Which row each row swaps with, under one turn or mirror
rekap: [18  3 -2 -2 -6  1 -3 -4  6 -7 14 -6  7  9  0  9 -5 -1 -6  4  3  0  0]
Ter: [ 10   4  -5   0  -2   5 -11   7  -7   1   4   6   1  -6   3   1   0   0
  11   1   7  -6   0]
bunu: [  1  10  -8  12 -12  11  -4  -6   8   2   5   9   3   3  -9   1   2  -9
  -6  -3   4  -5  -4]
donuz: [ 9 12  2 -1 -2 -1  0  2 -8 -3 10  5 10 -3 -6  8  0 -3 -1  5  2 -6 -2]
bil: [ 7 -1 -2 -4 -9  5  3 -8  6 -4  3  4 11  1  3 12  8 -9  2  0 12  4 -3]
lolom: [  8  11  -1   0  -1  -5  -2   1 -10  -5   7   7   9  -4  -5   6   1   0
   2   6   3  -5   1]
movu: [  6  -1  -3  -3   3  -8  -9   2   7  -4   3  10   1   0   6   2   3 -11
  -7  -2   6  -6   4]
Noz: [  6   0 -20  10 -13  -5   4  -6   3  -2  19   5  -5   2   1   2   6  -9
   0   6   8  -3   4]
vovu: [  3   9 -11  16 -12   9  -5   0   4  -1   6  10   0   5  -8   2   6  -8
  -6  -5   6  -4  -5]
gugon: [ 7 -4  3 -2 -1  0  3  3  3  4 10  3  5  7 -5  2 -1 -4 -2 -3 -3 -5  6]
reg: [ -4   4  -4  14  -3   4  -5  -7  -5   3   4  -1   7   1  -5   2   7 -12
  -4  -2   0  -8   6]
tudot: [  9  -5 -10  -6  -4   6  -7  -2   7   1  11  -2   4  -6  -7   6  -3   0
  -1   5  -6   5  -1]
tolof: [  2  -1 -20  10 -11  -5   3  -4   6  -1  20   1  -3   0   1  -3   5  -6
   0   6   9  -5   5]
rebo: [  3  -4 -15  13  -1   0  -7  -8   1 -11  14  -1  -1  -7  -2   7  -1  -3
   2 -13   3   2   2]
tatil: [ 1  5 -7 10 -3  9 -1 -7 -8  2  3 -4  2  1 -1  1 14 -8  3 -3  1 -8  5]
Sofil: [ 6  2 -1 -1  5  0  3  4  2  4 10  8  5  9 -5  5  2 -6 -5 -6 -3 -5  7]
Rer: [  0   8 -15  16  -7   9  -8   0   9  -3  11   7   2   4  -5   1   0  -5
  -5  -5   5  -2  -8]
Rudu: [ 3  1 -4  2  5 -9 -7  0  9 -6  1  9  0 -2  5  4  3 -5 -8 -2  5 -4  1]
Vos: [17 -2 -5  0 -6 -1 -7 -5  6 -8 16 -2  6  7 -2  5 -4  2 -4  4  0 -3  1]
famo: [  8   2  -2   4  -7   5 -11   4  -5  -1   4   5   5  -3  -2   8   0  -1
  12   7   7 -11  -2]
Goder: [ 8 -2  3 -1  0  3  4  1  3  2  5 -1  8  9 -4  4  4 -6 -3 -6 -4 -5  2]
Tisi: [17 -1 -7  1 -4  0 -3 -5  3 -2 17 -2  0 11  0  2 -5  3 -4  6  2 -1  2]
dogo: [  4  -5 -18  11  -8  -2  -2  -7   0 -10  17  -2   7  -7  -1   5   2  -7
  -1  -9   7   5   7]
feze: [  9   2  -4   2  -7   3 -11   6  -7   3   4   5   5  -6   0   7   2  -2
   9   9   8  -2  -4]
goli: [ 12   3  -4   4  -3   6 -11   8  -7  -1   4   9   4  -5   4   5   1  -3
   8   3   5  -7   0]
vem: [  0   4 -19  10 -10  -5   0  -3   5  -2  16   5  -4   0   5  -1   5  -7
   0   8   9  -8   5]
kebi: [  4   2 -21   8 -11  -5   4  -9   6  -2  19   4  -1   0  -1   0   1  -4
  -2   5  12  -9   4]
kuzi: [18  1 -3 -3 -7 -2 -6 -3  5 -4 16 -6  5  9  1  3 -1  3 -5  3 -1 -4  3]
Nufab: [  8   2  -4   0  -3   4 -12   6  -4   1   3   5   0  -6   1   8  -4  -4
  10   4   9  -9   1]
Rere: [  4   3 -13   6  -3  -4  -6  -2  -1 -13  20   5   2  -7  -3   4   0  -7
   1 -13   3  -1   7]
vud: [  2   7 -15  11 -10  -7   5  -6   2  -4  19  -1  -1   0   6   2   5  -7
  -1   5   5  -8   3]
bip: [ 2 -4 -5  2 -9 -4  0  9  0 -6  6  2  7 -3 -1 17  1  4  6 -3  5  5 -2]
Rupan: [  1   0 -19   7 -10  -5   4  -4   4  -7  18   4  -5   3   2  -3  -1  -8
  -1   4   9  -5   7]
Gim: [  0   9 -10  17 -10   8  -4  -1   4   0   7   9   3   3 -10   1   4  -5
  -7  -5  10  -5  -4]
Mik: [ 8  1  6 -3  0  0  4  1  3  2  9  4  5  7 -1  1  6 -8 -6 -1 -4 -5  4]
Bovi: [  6   6 -16  11 -11  -5   3  -5   4  -4  22   6  -5  -4   1  -1   4 -11
   1   5   8  -4   3]
taset: [16  2 -5 -2 -6  1 -5 -7  2 -3 11 -7  5  9  1  4 -2  5 -6  4  2  3  0]
foli: [ 8  5 -5  6 -6  9 -9  8 -5  0  3  7  1 -1  0  7  0  1  9  4  8 -4 -4]
vuzud: [ -7   4  -5   6  -8   6  -2 -12  -3   2   7  -7   3   2  -7  11   8  -8
  -1   2   0  -3   3]
tel: [  2   8 -12  13 -12  11  -3  -6   9   1   9  10   4   4  -7   2   2  -6
  -7  -4   9  -3  -5]
lorat: [ -3  10 -13  13 -10  11  -4  -1   9  -1   6   6   2  -1  -5   1   4  -5
  -5  -2   6  -9  -5]
Fila: [ -1   5  -3  13  -2   4   4 -12  -7   0   7  -5   3   3  -3   5   6  -9
   2  -2   1  -9   4]
tumu: [  8  -3  -3  -4  -4   8   6  -9   8  -1   5   7  10   4   3   9   6 -13
   0  -2   8   1  -2]
Gonan: [ -5   9 -10  12 -12  11  -4  -4   3  -2   3   6   0   5  -8   4   0  -7
  -5  -3   9  -3  -6]
setab: [  5  -9 -10   1  -4  -8   1   7  -2  -5   6   4   5  -5   1  14   3   2
   8  -7   7   1  -1]
ledip: [  8  -2  -4  -2  -5   7   7 -10   8  -1   4   5  10  -2   2   8   7  -9
   4   1  13   1  -1]
nonu: [  7  -2 -12  11  -5  -2  -4  -5  -1 -12  16   0   7  -4  -3   3   0  -5
   0 -16   5   3   4]
Kot: [ -5   5  -8  10  -6   6  -3  -7  -7   4   3  -6   3   0  -6   5   3 -10
   4  -3   1  -7   9]
mavi: [ 10   3  -4   0  -8   6 -13   5  -5   1   4   5   3  -4  -1   7   0   1
  10   2  10  -7  -3]
Bik: [ 10  -4 -17   9  -4  -3  -6  -9  -1  -9  13  -2   0  -2  -1   4   4   0
  -4 -13   6   2   4]
tosu: [ 5 -7 -8 -1 -8 -5 -2  4  1 -3  7  6  4 -7  1 16  4  0  3 -4  9  6 -5]
Keko: [  6   0  -3  -2  -8   7   4 -10   9   4   3   4  11   5   5   8   4 -11
  -2   1  10   2   1]
pomi: [19  0 -4 -2 -4 -1 -7 -3  3 -4 15  0  7  7 -3  2 -2  0 -7  5  0  3  2]
Veti: [  3   1  -7   1   0 -10  -7   4   6  -5   4  12   3  -3  11   5   0  -8
  -5  -2  10  -1   3]
los: [  5   2 -16  10  -6  -3  -4  -6   0 -12  14  -4   5   0  -4   5  -3  -3
  -2 -12   4   2   8]
ruku: [18 -3 -5  0 -6  1 -6 -7  2 -2 13 -4  6  9  0  9 -2  2 -8  7  2  1 -1]
sen: [  1  -1  -7   1   3 -10  -5   2   4  -8   1  10   2  -1   9   9   5  -7
  -5  -1   6  -5   0]
domiz: [  0   4 -18  11  -8  -4   4  -7   0   1  19   3  -1   4   1  -1   3  -8
   4   8   9  -8   1]
rulam: [ -2   9  -9  15 -11   7  -6  -7   6   3   8   7  -2   0  -9   6   4  -7
  -9   0   6  -2  -8]
Ton: [  9  -5 -10  -6  -3   2  -7   2   7  -1  15  -1   3  -7  -4   9  -3  -2
  -2   5  -5   3  -1]
Lanad: [  1   6 -12  13 -10   9  -5  -7   7   3  11   9   1  -2  -7   3  -1  -7
  -5 -10   6  -5  -8]
mav: [  1  -3 -12   2  -5   0   4   6   1  -1   8   3   5  -2   1  20   4   1
   5  -1   6   6   0]
vomik: [  3   3 -20   9 -13  -9   2  -5   4  -6  17   6  -2  -3   3   2   1  -6
   2   5   9  -4   4]
fon: [ -5  -1  -5  12  -6   1  -2  -9  -5   4   4  -8   4   0  -1   5   8 -10
   1  -1  -1  -7   5]

Swapped with ledip: Rudu
Swapped with fon: nonu
Swapped with Rere: vuzud
Swapped with tel: vem

